In the data rows, zero lies at 4.5, halfway between 4 and 5.
Here are some points:
[4 4 5 4 4 6 4 6 4 5 4 1 4 6 3 4 7 4 1 3 1 0 4 6 3 4 3 1 4 8 3 3 3 3 3 6 5
 4 6 3 9 4 5 6]
[2 6 4 4 5 3 2 8 4 2 5 2 5 4 6 3 5 5 2 4 3 3 4 6 3 6 5 4 3 5 4 7 2 8 3 3 5
 2 7 6 9 5 4 4]
[3 5 4 5 6 7 4 5 4 4 2 4 5 5 3 4 5 5 2 5 4 2 3 3 4 2 3 5 4 8 4 3 5 4 5 2 6
 2 4 0 8 4 5 4]
[3 5 2 3 4 5 4 6 3 4 4 5 4 8 5 5 6 6 3 0 4 4 5 3 5 1 5 6 4 6 4 5 4 5 4 4 4
 6 6 5 7 6 5 4]
[3 0 2 4 3 5 5 3 5 5 7 2 3 6 7 9 5 2 2 2 2 0 5 3 5 5 8 5 3 6 5 4 7 4 5 5 7
 6 3 4 9 1 4 6]
[2 3 6 4 7 5 4 5 2 4 4 5 4 5 4 3 3 6 3 2 5 3 1 2 4 3 4 5 4 7 5 3 5 6 4 4 7
 5 7 2 7 4 5 5]
[5 6 3 3 4 5 5 6 3 3 4 3 4 2 4 5 4 4 7 7 5 4 2 4 6 4 3 6 2 3 3 3 5 6 5 7 3
 5 4 3 4 4 3 4]
[5 6 7 5 3 5 6 2 3 5 3 6 3 6 5 5 3 4 7 3 6 6 2 7 5 3 7 5 7 5 5 6 6 4 3 8 4
 5 4 7 1 6 2 5]
[7 6 7 5 5 4 6 3 7 5 6 5 6 3 3 2 5 4 5 4 5 9 4 7 6 6 7 4 6 6 4 6 6 3 7 4 3
 7 4 6 1 5 4 4]
[6 7 7 9 5 3 5 0 6 7 3 4 5 3 4 4 3 4 7 5 7 8 4 5 8 6 5 5 8 1 4 5 5 6 3 6 3
 7 4 9 0 5 5 3]
[9 7 2 8 4 1 6 1 7 6 5 6 2 6 2 8 4 4 5 7 9 7 5 8 6 3 5 7 5 5 4 5 4 1 3 6 5
 4 2 9 1 4 7 2]
[1 3 5 3 1 6 4 8 1 4 2 4 6 5 5 4 6 5 4 1 2 2 4 5 3 4 4 4 4 7 5 6 3 6 5 3 4
 1 7 1 4 2 4 6]
[3 2 5 4 3 7 4 5 4 5 4 3 3 4 4 4 5 4 2 2 3 3 4 3 5 8 6 5 5 8 5 2 6 5 5 4 4
 4 4 1 9 4 4 7]
[7 6 4 4 5 2 5 3 2 3 5 7 4 3 4 3 4 6 8 6 7 7 3 5 4 3 6 6 7 4 4 5 6 5 6 6 3
 6 4 5 1 6 8 5]
[6 5 8 7 7 5 8 2 5 6 5 5 4 3 8 7 0 4 5 1 5 4 5 6 7 8 7 4 6 7 3 9 8 3 3 3 4
 6 0 8 7 7 6 4]
[8 6 3 6 3 3 5 1 9 6 4 8 2 3 4 4 2 3 8 8 7 8 6 3 6 4 1 6 7 5 6 5 6 3 4 6 0
 3 4 8 0 4 4 3]
[6 4 5 6 5 4 7 2 5 7 4 7 3 5 2 7 4 3 7 6 6 7 6 4 9 5 4 3 6 4 1 4 4 4 3 6 2
 5 4 7 0 7 2 6]
[7 7 5 7 2 5 6 0 7 4 4 8 5 3 3 3 1 4 9 6 7 8 5 5 8 4 3 6 7 5 4 5 6 2 1 7 3
 6 2 9 1 4 3 4]
[9 6 5 5 3 5 6 2 7 8 5 9 5 2 5 5 2 4 6 9 7 7 3 6 8 5 4 8 4 2 3 6 6 3 4 6 4
 4 2 7 0 4 1 5]
[4 3 6 2 6 6 0 6 3 5 0 3 5 2 3 4 5 7 2 4 2 2 5 4 3 3 6 5 2 5 5 4 4 6 4 5 3
 3 7 3 7 6 4 4]
[5 5 7 4 6 4 6 5 3 3 4 5 6 5 6 5 6 4 7 4 5 9 4 7 5 4 6 5 7 6 3 6 5 4 4 6 1
 5 3 6 3 4 3 6]
[2 3 4 4 8 4 3 7 7 4 4 6 3 7 5 5 7 6 1 4 2 3 4 2 3 5 4 4 3 8 5 4 2 6 5 4 4
 4 3 0 7 4 5 8]
[1 2 3 4 5 5 4 9 3 4 4 3 5 6 4 4 9 6 4 2 3 3 3 3 1 4 6 5 3 7 6 5 3 3 5 4 6
 1 5 4 7 2 4 6]
[4 7 4 2 3 4 5 9 6 3 3 2 6 5 3 3 7 6 1 3 2 1 6 5 2 4 5 4 3 6 6 4 1 3 4 3 7
 3 7 2 6 3 6 4]
[3 2 2 0 5 7 3 6 2 2 4 1 6 5 7 4 9 6 4 3 4 3 3 5 2 7 3 5 4 5 6 6 3 4 5 6 5
 3 9 2 7 6 4 5]
[1 2 5 4 3 5 4 7 4 5 4 3 4 3 2 3 9 7 4 3 4 0 6 4 2 5 6 3 3 4 6 3 2 3 4 2 7
 2 5 2 6 4 4 5]
[3 2 4 3 3 2 4 7 6 5 6 3 6 6 7 4 7 5 3 1 6 2 4 4 3 6 4 4 6 5 7 4 6 6 5 5 6
 5 5 3 7 3 4 5]
[1 5 5 4 5 6 5 7 0 5 5 2 5 4 5 5 7 6 3 2 2 4 3 3 4 5 6 4 5 7 5 2 5 6 7 2 6
 3 8 1 8 3 5 5]
[4 4 4 5 4 4 4 7 3 4 6 2 3 4 7 3 6 4 1 4 5 2 6 3 4 4 5 3 2 5 8 6 5 3 5 3 5
 4 7 4 7 4 5 3]
[5 1 6 2 4 6 0 5 4 4 5 3 6 4 2 6 5 4 3 3 3 0 3 5 2 6 5 4 4 7 4 5 5 5 5 3 8
 4 7 5 8 2 5 5]
[2 2 3 2 4 5 2 7 3 3 3 1 4 2 4 5 4 6 1 3 1 0 6 2 5 6 4 4 1 5 6 3 3 6 3 3 6
 2 3 3 9 3 5 4]
[9 8 4 6 6 2 4 1 6 6 5 6 4 3 5 6 2 4 8 8 6 8 4 5 7 3 2 3 6 4 4 5 7 2 3 6 3
 4 4 6 0 6 5 1]
[6 6 4 7 3 4 6 1 6 6 2 5 5 5 5 9 3 5 6 7 7 5 5 7 8 4 1 5 7 1 5 4 8 1 2 6 2
 5 2 8 2 5 5 6]
[6 6 5 6 4 2 5 2 6 5 7 5 8 4 4 4 1 3 8 9 4 7 6 3 7 4 4 6 6 2 7 4 3 3 3 7 3
 6 1 5 0 5 6 4]
[5 5 1 6 4 5 6 1 7 8 2 7 5 7 3 8 2 6 5 9 7 6 4 2 7 6 2 5 5 2 5 2 6 3 0 4 3
 3 3 5 1 4 3 2]
[6 4 5 4 5 6 6 3 5 5 4 5 6 5 5 5 6 4 5 7 5 6 5 5 6 6 8 4 6 4 7 6 3 7 6 5 4
 4 4 6 2 4 3 5]
[3 3 7 4 4 4 4 6 2 4 3 5 5 1 7 4 2 5 4 5 6 7 5 6 4 4 5 4 6 4 3 8 1 5 5 4 2
 7 2 5 4 5 3 5]
[4 5 4 2 3 7 4 9 5 4 5 3 7 2 4 3 8 6 1 4 4 4 4 2 3 3 5 1 3 6 6 3 2 5 1 3 6
 5 9 0 9 2 4 5]
[5 4 3 6 8 6 4 1 7 3 7 3 8 3 6 5 4 3 5 7 7 5 3 4 4 6 6 6 6 6 4 5 5 4 8 6 3
 7 2 5 4 4 4 3]
[5 6 6 3 6 5 2 2 6 4 6 7 4 5 8 5 2 6 5 5 4 6 6 6 3 3 7 4 6 7 3 7 4 4 5 6 6
 5 5 6 3 6 2 6]
[5 7 5 4 6 6 6 4 7 5 5 4 3 3 5 3 4 7 5 4 4 7 4 6 4 3 7 4 7 5 4 6 5 5 3 6 5
 3 2 7 3 6 6 3]
[5 6 5 8 4 2 7 1 4 7 6 7 2 3 7 6 6 6 6 9 7 8 4 4 9 5 1 4 8 4 4 3 6 4 3 7 3
 8 1 8 1 6 6 4]
[3 2 3 3 2 5 6 5 1 4 5 5 4 5 3 2 6 6 3 4 3 1 4 3 4 4 2 2 3 6 5 1 5 5 7 3 5
 5 7 1 9 4 5 5]
[5 5 5 7 5 6 4 1 6 7 4 5 3 4 6 4 2 3 8 8 8 7 5 4 6 5 4 6 7 3 6 3 5 2 3 6 1
 6 3 7 0 3 5 3]
[3 3 5 2 3 6 2 7 5 4 3 4 4 3 3 4 8 2 0 4 4 0 4 5 4 5 4 4 2 5 6 4 2 5 4 3 4
 3 9 0 8 3 3 7]
[6 4 7 6 7 2 5 3 7 4 4 6 5 6 5 3 2 5 5 4 3 7 5 5 5 4 6 5 4 4 3 7 5 6 3 4 5
 3 4 9 0 5 6 4]
[6 7 5 5 7 3 5 3 5 4 7 6 6 4 5 6 5 4 6 5 5 7 4 4 6 6 7 3 6 5 4 6 6 3 4 3 4
 6 4 4 1 6 4 3]
[4 6 5 5 6 4 6 3 5 5 6 5 3 4 9 7 4 5 7 9 2 5 3 6 5 7 7 6 5 8 4 9 5 2 6 5 5
 5 5 7 4 4 6 4]
[7 4 2 6 6 5 8 4 8 4 6 3 6 2 8 9 3 4 3 7 5 5 4 6 6 6 4 5 2 1 3 1 8 6 4 3 5
 5 2 3 7 5 4 4]
[3 3 1 1 0 6 6 6 1 6 2 4 5 4 4 4 9 6 5 3 5 0 2 2 6 2 4 3 3 7 6 4 5 2 9 5 6
 4 7 0 9 3 5 6]
[4 4 3 1 5 3 4 9 4 5 3 1 4 5 4 5 7 4 2 4 6 1 5 4 2 4 3 3 1 3 6 1 2 3 7 3 6
 3 9 0 9 5 2 5]
[6 3 4 7 2 0 7 0 7 6 3 3 4 5 4 6 0 1 8 6 6 8 7 4 9 4 0 4 7 2 3 4 7 5 0 7 2
 6 3 7 2 6 4 6]
[6 5 4 6 6 0 4 0 5 5 4 7 6 5 5 5 3 3 9 7 6 9 4 7 5 2 4 6 6 0 3 5 7 2 3 8 3
 8 2 8 1 5 6 6]
[5 1 6 2 6 5 4 9 2 4 3 3 3 5 6 4 8 5 3 3 3 0 6 4 4 4 5 5 4 6 5 5 5 6 3 2 4
 3 6 2 7 5 5 6]
[2 4 2 1 5 6 4 7 2 4 5 3 4 7 1 5 6 6 4 3 4 3 6 5 6 4 3 5 5 5 4 4 2 4 2 2 6
 3 9 1 5 4 6 7]
[1 2 5 4 5 4 3 5 6 6 4 2 6 4 3 2 7 5 1 4 4 2 6 3 6 6 4 2 5 7 7 3 6 5 6 2 5
 4 8 0 8 6 4 3]
[4 1 7 4 5 6 3 7 2 6 3 5 5 5 4 4 5 4 1 2 3 4 4 4 5 5 5 5 4 6 4 6 4 7 5 3 5
 5 6 2 8 5 6 5]
[5 3 5 5 7 6 5 7 6 3 5 1 5 5 6 5 6 5 4 4 3 1 2 3 1 6 3 5 1 2 6 1 3 5 6 0 6
 3 6 0 9 2 4 5]
[5 6 5 6 5 4 4 4 4 6 4 8 5 4 5 3 4 5 6 3 5 6 3 7 4 7 7 5 6 5 4 8 5 6 5 4 2
 5 4 5 1 6 3 3]
[3 6 6 1 7 5 5 8 2 0 4 1 4 3 6 2 4 8 5 2 5 3 6 7 2 7 6 3 3 8 5 7 3 4 8 3 4
 4 6 3 5 7 5 5]
[8 6 4 6 4 3 3 2 4 6 5 6 4 4 4 5 4 3 6 8 7 8 4 7 9 2 2 5 7 3 5 3 5 4 1 6 3
 6 2 5 0 5 5 4]
[7 4 4 6 7 4 5 4 5 2 3 6 3 4 6 4 3 2 6 4 5 8 6 4 7 5 4 4 6 4 4 7 4 2 6 4 4
 4 3 5 0 5 2 5]
[4 6 7 5 5 4 5 2 5 4 5 5 6 2 3 5 6 3 3 5 5 5 6 5 6 4 6 4 8 2 4 6 5 4 6 3 5
 4 2 6 2 7 5 4]
[5 5 6 3 6 6 5 3 4 4 6 7 6 5 3 4 4 6 7 5 4 7 4 7 4 5 6 5 5 5 3 6 4 2 5 5 0
 7 3 5 1 9 4 2]
[1 2 2 2 3 7 4 8 2 5 4 4 3 6 6 4 6 6 1 4 1 2 4 5 4 5 6 5 2 8 5 5 4 4 6 3 6
 4 5 5 8 7 5 7]
[2 5 2 4 4 5 4 7 0 6 4 3 6 5 6 6 5 6 1 4 3 2 4 3 6 6 6 5 1 7 3 1 5 5 6 5 5
 5 6 1 7 5 6 4]
[3 4 2 6 2 6 4 3 7 5 5 7 7 5 2 6 4 4 2 7 6 5 4 2 2 3 3 6 5 1 5 0 5 2 2 3 3
 3 5 2 3 2 2 3]
[5 5 3 6 2 5 5 2 5 5 5 4 4 2 3 4 4 4 8 7 8 9 7 4 6 2 2 5 7 1 4 4 4 4 4 7 3
 5 3 6 1 4 4 1]
[2 1 4 2 4 8 3 8 3 5 4 4 3 4 6 4 6 5 5 1 4 1 2 6 5 3 2 4 3 7 5 2 4 5 2 2 8
 4 5 2 7 4 4 4]
[5 5 6 5 5 4 4 2 5 6 5 8 2 5 7 5 3 3 4 6 4 6 7 6 5 5 6 4 5 6 1 7 4 4 6 5 3
 3 2 6 3 4 5 3]
[6 5 4 3 6 4 6 2 7 6 5 5 3 4 6 6 6 3 4 5 3 6 6 4 5 2 1 5 5 5 4 6 5 2 4 6 5
 6 4 6 4 2 4 6]
[2 2 4 3 1 4 7 5 2 2 4 4 4 5 3 3 4 6 2 3 3 2 5 5 4 5 3 3 4 7 7 2 4 6 6 3 7
 4 8 1 9 4 4 4]
[2 6 4 4 6 5 4 7 4 5 4 2 5 4 3 5 7 6 3 3 4 1 2 5 4 6 4 4 3 7 4 4 7 3 3 3 7
 5 5 3 9 5 5 3]
Here are 24 more points, each followed by its number:
[4 4 6 4 6 3 4 4 2 4 5 7 6 2 7 2 4 5 7 4 6 7 4 4 4 5 9 6 5 3 5 6 4 5 6 5 3
 3 4 4 0 7 4 5] 0
[4 4 3 3 5 7 3 5 3 3 2 2 6 4 7 3 5 6 3 1 3 3 2 4 2 4 7 4 5 5 4 5 3 4 5 1 4
 6 7 2 6 4 3 4] 1
[3 2 5 1 5 6 5 9 5 3 6 4 3 6 2 5 7 4 2 3 4 0 3 4 4 2 6 4 1 5 4 5 8 5 5 3 7
 4 9 2 9 2 5 5] 2
[3 2 5 2 3 7 5 7 4 5 2 2 4 6 0 4 6 4 4 6 5 2 6 3 4 7 6 4 2 6 5 6 4 4 2 6 6
 5 6 4 6 5 4 5] 3
[1 2 2 3 4 6 5 6 2 2 4 7 2 7 3 8 7 7 1 4 5 1 4 3 0 5 3 3 4 3 4 4 4 3 5 2 5
 1 6 2 9 5 4 7] 4
[2 4 4 2 5 6 4 8 4 5 4 4 5 4 2 3 5 6 1 1 2 2 4 4 4 6 2 5 2 5 9 3 5 6 4 5 6
 6 9 1 8 2 6 6] 5
[3 2 5 3 4 5 1 7 6 3 5 2 5 5 3 3 4 3 4 5 4 1 2 3 5 6 5 5 2 4 3 3 2 8 5 1 7
 3 8 3 9 3 4 7] 6
[7 6 1 8 2 4 6 3 5 6 5 3 5 3 3 8 3 3 3 8 6 5 3 3 7 5 4 4 7 2 5 1 8 3 2 6 4
 6 5 8 3 4 4 4] 7
[4 1 1 6 2 5 5 9 4 3 4 4 4 5 3 4 4 3 3 2 3 2 4 3 0 3 3 6 4 5 2 2 2 7 4 3 4
 4 8 3 7 2 5 5] 8
[5 4 6 5 6 4 5 3 0 4 5 6 6 4 4 3 1 3 9 5 5 9 1 6 2 5 6 4 5 5 3 6 5 4 7 5 6
 7 3 6 2 6 5 5] 9
[2 3 3 3 4 5 1 7 3 5 4 3 4 8 6 5 8 8 2 3 4 0 4 4 5 3 4 5 4 6 6 6 4 3 6 4 4
 6 6 1 7 3 3 6] 10
[5 5 4 6 7 4 5 3 3 7 5 8 4 7 7 5 2 3 5 3 4 8 3 7 5 3 7 4 2 4 4 6 4 5 6 6 5
 5 3 6 1 5 5 2] 11
[6 6 8 5 4 4 4 4 5 2 6 7 7 4 6 2 4 2 8 4 5 6 2 5 5 5 5 6 5 5 5 6 5 4 5 7 5
 3 2 7 3 8 5 4] 12
[6 6 4 6 7 3 6 0 7 4 2 7 4 4 5 2 1 2 5 7 8 9 6 5 7 7 4 6 7 3 3 5 5 3 4 6 4
 5 0 8 0 4 6 1] 13
[3 6 3 3 3 3 3 3 4 7 6 6 4 1 4 1 4 2 5 4 5 6 5 6 6 7 7 8 4 8 4 9 6 4 6 5 2
 3 4 4 4 5 4 4] 14
[6 5 4 7 5 3 5 2 5 4 6 7 7 4 6 5 4 5 6 6 4 7 2 4 6 6 5 6 3 5 4 7 4 5 6 5 4
 7 4 6 3 9 6 4] 15
[3 2 4 2 3 5 4 7 0 5 5 4 2 5 3 6 6 4 4 3 2 0 3 5 3 4 2 4 2 5 5 4 4 5 5 4 5
 4 7 3 7 2 6 5] 16
[6 7 5 6 5 3 5 2 4 6 5 7 6 3 5 2 4 5 7 5 4 8 5 5 5 3 7 4 7 4 0 6 4 6 6 8 6
 7 5 7 3 5 4 5] 17
[3 4 1 3 3 5 4 9 4 3 3 2 5 6 4 3 8 6 3 2 3 0 3 4 2 5 5 3 3 5 7 6 5 5 4 4 5
 5 5 1 9 4 5 6] 18
[5 4 3 6 2 5 7 0 6 7 4 4 5 4 5 8 3 4 7 7 7 8 7 6 8 4 2 4 7 3 5 6 5 4 2 6 4
 6 2 8 0 6 4 4] 19
[7 5 4 5 3 2 6 0 5 5 4 5 7 4 2 3 1 4 7 8 9 9 6 5 8 5 4 5 8 3 4 5 5 4 2 7 5
 6 3 9 0 7 4 3] 20
[2 5 4 2 3 2 3 7 4 4 5 3 4 5 4 2 6 6 1 4 3 2 6 4 5 5 4 3 1 5 6 3 3 7 4 4 6
 3 6 0 7 5 5 7] 21
[6 6 4 7 4 3 6 3 4 7 7 7 5 4 3 2 4 3 9 7 8 5 6 4 7 3 6 6 6 5 5 0 6 4 1 5 3
 3 3 5 0 6 4 3] 22
[2 5 3 4 5 5 4 8 4 3 4 4 5 4 4 5 8 5 0 0 3 4 2 3 3 5 5 4 3 6 5 3 5 3 7 4 4
 4 8 0 8 4 5 4] 23
Which two of these numbered points are nearest to each point below, ignoring the 3 directions in which the first points spread most? Their numbers follow each, nearest first.
[2 3 2 0 5 5 6 7 7 6 4 4 4 5 3 4 6 4 0 4 5 1 4 3 2 6 3 5 0 4 4 4 5 5 6 3 5
 6 7 5 9 2 5 5] > 2 5
[7 7 3 5 5 3 7 2 5 7 4 5 3 4 4 7 5 4 9 7 3 5 7 7 7 5 2 4 6 3 4 6 6 2 4 7 3
 5 2 7 0 2 5 3] > 16 18
[4 5 6 7 4 3 3 3 4 4 5 8 5 5 6 4 4 4 9 7 3 6 6 4 5 5 4 7 5 3 4 7 4 5 7 7 2
 5 2 6 2 7 5 5] > 15 12
[4 3 5 4 6 2 3 7 4 3 5 4 6 3 7 2 5 6 3 0 2 6 6 7 3 7 7 6 4 6 5 9 3 7 8 6 5
 5 4 3 6 5 6 5] > 21 5
[2 2 3 3 4 7 6 6 3 4 4 2 4 5 5 4 3 5 3 5 3 1 5 4 3 3 3 4 2 9 7 5 4 3 6 4 6
 2 6 0 7 4 5 6] > 19 16
[3 2 3 2 4 4 5 6 3 5 5 2 6 4 2 6 6 6 1 4 3 2 5 3 3 3 3 4 0 4 8 4 5 5 3 1 6
 5 8 3 6 3 2 6] > 19 5
[4 1 4 3 6 3 6 9 4 2 4 2 3 7 2 4 8 6 2 4 5 4 6 3 1 6 4 6 4 8 3 4 4 6 6 5 3
 3 8 5 8 5 6 4] > 8 20
[5 8 8 8 5 3 3 4 6 1 4 6 6 3 7 4 3 4 3 4 3 8 6 5 4 5 7 6 6 4 4 6 4 1 5 3 1
 4 1 4 3 5 4 4] > 23 1
[1 4 2 2 4 4 3 8 2 3 4 2 3 3 3 2 6 9 2 2 5 3 3 4 2 5 5 2 3 4 7 6 6 2 4 1 5
 3 5 3 7 2 8 5] > 18 7
[4 1 5 4 5 5 5 7 3 3 4 6 6 4 4 2 8 7 3 4 2 2 4 3 3 4 5 4 3 6 3 5 4 5 5 4 5
 5 7 4 6 3 3 6] > 17 15
[6 6 4 6 6 4 3 3 8 5 6 7 3 5 3 6 2 4 8 8 7 5 5 4 4 4 2 7 7 3 5 5 3 1 3 5 2
 8 0 5 0 5 3 4] > 10 18
[0 3 3 3 1 5 3 6 4 4 1 3 7 5 4 1 6 4 0 1 4 0 6 3 4 3 5 5 4 7 5 3 3 4 5 1 6
 3 5 0 7 4 6 4] > 13 20
[4 6 4 6 5 4 7 0 8 8 5 6 2 4 3 4 2 2 7 3 6 6 4 5 8 7 7 5 7 3 3 2 5 4 6 3 3
 8 1 8 1 3 4 3] > 13 1
[7 8 6 7 6 4 8 0 5 5 3 5 5 6 3 5 1 5 6 7 5 8 6 6 6 4 4 7 7 0 4 5 4 5 1 7 2
 6 3 7 0 5 4 6] > 5 21
[2 3 2 4 4 6 5 5 3 4 5 3 5 4 4 4 6 6 2 1 2 1 3 3 5 6 4 3 4 6 5 4 5 6 5 4 5
 4 9 5 9 4 3 6] > 7 20
[2 3 5 2 3 3 3 7 3 5 4 3 4 5 3 5 7 8 3 2 0 2 4 4 2 4 4 4 0 6 4 4 3 7 4 4 6
 2 8 5 6 3 3 2] > 16 11
[7 4 6 5 5 7 5 4 4 5 6 5 3 3 6 3 4 4 8 4 4 7 3 3 5 4 4 2 5 5 3 7 5 2 7 6 4
 4 4 7 1 4 5 3] > 16 23
Here are 24 other points, each followed by its number:
[9 7 4 6 3 3 5 2 6 5 4 6 6 3 5 5 2 4 9 8 5 8 6 6 8 4 4 4 4 2 2 4 6 2 4 8 3
 4 2 9 0 6 4 3] 0
[6 7 7 6 6 2 6 5 7 3 5 4 6 5 6 5 5 4 6 6 4 7 4 2 5 5 8 6 6 5 5 7 3 4 6 7 5
 6 1 6 4 4 5 3] 1
[4 1 6 3 7 8 6 6 2 4 6 3 5 4 5 4 7 4 3 6 4 0 5 3 2 5 4 3 1 6 6 5 6 5 6 3 7
 5 6 2 8 2 7 5] 2
[3 5 7 6 6 4 4 3 3 5 5 7 4 2 4 2 5 3 3 3 3 7 5 5 5 5 8 6 7 6 4 5 5 6 5 4 4
 6 3 4 4 5 3 4] 3
[2 2 3 3 6 6 3 5 5 2 5 6 5 7 3 9 6 7 1 5 3 0 4 5 3 5 4 4 0 6 6 3 4 6 6 3 6
 3 7 2 9 3 6 4] 4
[5 5 4 6 4 3 2 4 6 3 6 7 6 4 7 3 4 5 3 4 4 9 5 5 4 3 3 4 2 4 3 5 5 5 5 3 3
 5 3 4 3 4 5 4] 5
[6 5 5 5 4 4 4 4 6 6 3 4 4 5 1 2 6 4 6 5 4 5 6 4 5 4 2 5 8 5 7 3 5 5 3 5 4
 6 6 6 3 4 5 3] 6
[5 7 3 4 4 4 1 4 6 3 4 5 4 5 4 4 5 4 4 6 6 5 5 4 5 5 5 4 8 3 4 2 3 6 4 4 3
 3 6 2 4 4 3 5] 7
[4 4 7 7 5 5 5 2 7 5 6 6 3 5 4 3 3 4 4 3 3 7 5 4 5 6 2 4 6 6 2 5 6 6 7 4 3
 6 4 5 2 5 5 5] 8
[3 5 4 3 3 4 4 9 5 3 4 2 6 7 4 4 9 5 3 3 3 1 2 3 2 2 4 5 2 7 4 2 5 5 3 4 5
 4 7 1 6 3 4 4] 9
[7 3 4 5 4 5 6 6 1 3 6 3 6 1 7 5 4 5 2 2 3 1 4 4 4 7 5 5 3 6 6 5 7 6 5 3 7
 4 3 4 9 5 4 1] 10
[6 4 2 3 5 5 6 7 4 4 3 5 8 5 1 7 3 3 2 8 6 6 6 5 6 4 2 7 5 3 4 4 5 4 5 3 4
 4 5 5 3 6 6 3] 11
[0 4 3 0 6 5 5 7 2 5 5 5 4 5 2 5 8 4 2 2 4 1 4 3 2 5 6 4 0 6 4 4 4 5 4 3 7
 4 9 0 8 3 6 5] 12
[6 2 7 6 8 5 5 5 4 3 5 6 6 3 6 6 2 5 6 5 4 6 5 5 6 5 5 6 6 3 3 7 5 3 8 4 4
 6 1 7 2 6 5 6] 13
[3 3 5 3 5 4 4 6 2 4 6 5 4 5 3 5 8 5 2 4 3 2 6 4 3 2 5 2 1 7 7 2 3 6 4 2 4
 4 7 3 9 4 4 5] 14
[6 7 6 5 5 6 2 5 2 5 6 7 2 5 6 4 4 4 6 6 3 7 5 4 4 4 5 2 4 4 5 4 6 4 6 6 5
 4 2 4 2 5 5 3] 15
[4 3 5 3 5 5 4 9 4 3 4 2 7 6 3 4 8 5 3 3 3 3 4 4 3 3 4 4 4 6 3 1 2 5 5 3 6
 4 5 2 9 2 4 6] 16
[0 4 4 5 3 7 5 6 2 3 4 4 4 4 2 3 6 5 2 4 3 1 4 4 4 4 3 4 1 7 5 8 5 6 7 4 6
 5 8 1 9 5 4 5] 17
[4 3 4 2 2 6 2 7 3 5 3 3 3 5 4 4 4 6 4 4 4 0 5 4 3 4 4 2 2 5 5 2 3 7 4 2 4
 4 7 4 7 3 5 4] 18
[4 1 5 2 5 4 3 9 4 4 3 3 7 4 3 2 3 5 6 1 1 1 6 5 4 6 5 2 5 9 3 8 3 6 5 6 6
 4 8 2 8 7 4 7] 19
[7 5 4 7 5 5 9 1 7 8 4 8 4 5 3 5 3 3 9 8 7 5 5 5 6 5 3 5 6 1 3 3 7 4 3 5 2
 6 3 9 3 5 4 4] 20
[4 5 5 6 6 1 6 4 3 6 6 3 3 5 6 4 4 3 4 3 3 6 4 5 5 6 5 5 6 6 4 6 4 7 5 5 3
 3 4 5 3 6 4 4] 21
[3 6 3 5 4 4 7 5 5 5 6 6 5 5 3 5 4 5 6 7 4 4 4 4 2 5 3 4 5 4 5 5 2 6 4 4 4
 4 5 5 4 4 7 5] 22
[6 7 6 2 6 5 6 1 4 5 7 5 4 7 5 4 5 6 8 4 5 6 5 4 7 3 7 4 6 5 3 4 2 2 8 6 3
 3 1 2 2 6 5 3] 23
The same question for these:
[9 4 4 7 7 4 8 0 6 6 5 6 6 1 8 8 5 0 9 6 7 7 5 3 9 5 6 5 6 1 3 4 9 4 3 5 3
 7 1 9 0 3 6 4] > 2 13
[6 8 8 3 5 5 4 3 5 2 5 7 2 4 8 5 4 4 5 5 4 7 3 4 4 7 5 4 6 6 3 9 5 4 7 6 4
 3 3 6 2 6 4 4] > 15 7
[4 6 7 6 4 5 6 3 3 4 3 6 4 5 6 7 4 6 4 3 4 6 7 5 4 3 8 5 8 4 4 6 5 2 6 5 5
 6 3 5 5 7 3 4] > 3 16
[3 2 3 4 5 3 4 6 4 5 4 1 3 2 6 6 5 4 1 0 3 3 3 5 4 7 7 0 4 8 4 5 4 5 5 4 6
 5 7 1 7 5 4 5] > 21 7
[2 2 4 5 4 4 4 6 5 1 6 3 7 5 6 3 9 5 0 5 6 2 4 5 4 5 3 5 3 7 3 3 4 6 2 6 5
 6 6 0 9 5 5 2] > 9 16
[4 5 4 2 1 8 4 5 5 3 5 2 5 6 4 0 8 6 2 4 0 3 4 2 2 3 6 4 2 7 6 6 5 5 7 5 8
 4 7 2 7 4 6 6] > 17 0
[1 4 5 4 3 2 2 8 6 5 6 2 3 3 4 5 7 6 3 2 3 0 4 5 3 6 3 5 3 6 6 7 4 5 6 1 6
 7 5 3 7 3 4 6] > 6 22
[5 5 7 7 3 2 3 4 7 3 3 6 4 5 7 7 3 6 5 4 5 8 5 9 4 6 6 5 8 2 4 5 5 5 5 6 3
 5 3 4 3 5 4 4] > 7 16
[5 7 6 4 6 4 3 3 4 4 5 5 6 4 7 5 7 4 4 5 5 6 5 3 5 6 6 7 8 3 2 7 5 5 4 3 5
 4 1 7 3 8 4 5] > 7 16
[3 1 3 3 6 4 4 7 1 3 4 4 4 3 6 2 7 6 2 4 5 3 3 3 0 3 3 3 4 7 5 4 6 3 7 3 5
 2 8 1 7 5 5 5] > 2 13
[7 5 6 6 5 6 7 2 6 6 4 8 5 4 4 4 2 4 7 9 5 7 5 4 9 3 3 5 8 1 3 2 6 5 3 5 4
 5 6 8 0 7 5 3] > 20 6
[7 9 2 4 3 3 7 2 5 7 4 5 4 3 4 7 2 1 7 9 8 8 6 5 3 4 1 5 6 3 6 2 6 3 1 4 2
 4 5 7 4 3 6 5] > 22 18
[6 4 3 8 6 5 5 5 9 3 5 4 4 6 5 7 6 2 4 6 5 9 4 8 6 5 6 5 6 2 5 4 5 3 4 6 5
 5 1 7 5 1 3 2] > 16 1
[6 5 5 4 6 5 5 3 7 4 4 4 4 5 7 6 3 3 6 5 6 7 5 6 6 6 7 3 6 4 4 5 6 5 4 5 4
 6 1 5 4 6 4 4] > 7 16
[8 7 6 6 5 5 6 5 7 4 7 5 4 4 5 7 4 5 3 2 5 8 5 5 6 4 9 3 5 6 1 7 7 6 1 5 6
 6 0 8 6 8 3 0] > 9 16
[8 5 5 7 4 4 4 0 6 6 5 5 3 2 6 6 2 2 7 8 6 9 6 6 4 4 4 7 5 2 5 4 6 3 4 5 4
 6 3 5 0 2 4 4] > 2 3
[0 4 5 2 5 6 5 5 4 3 3 4 5 8 3 4 9 6 1 4 4 1 5 3 2 5 4 4 3 5 6 5 3 3 4 4 7
 2 6 2 8 4 7 5] > 12 22
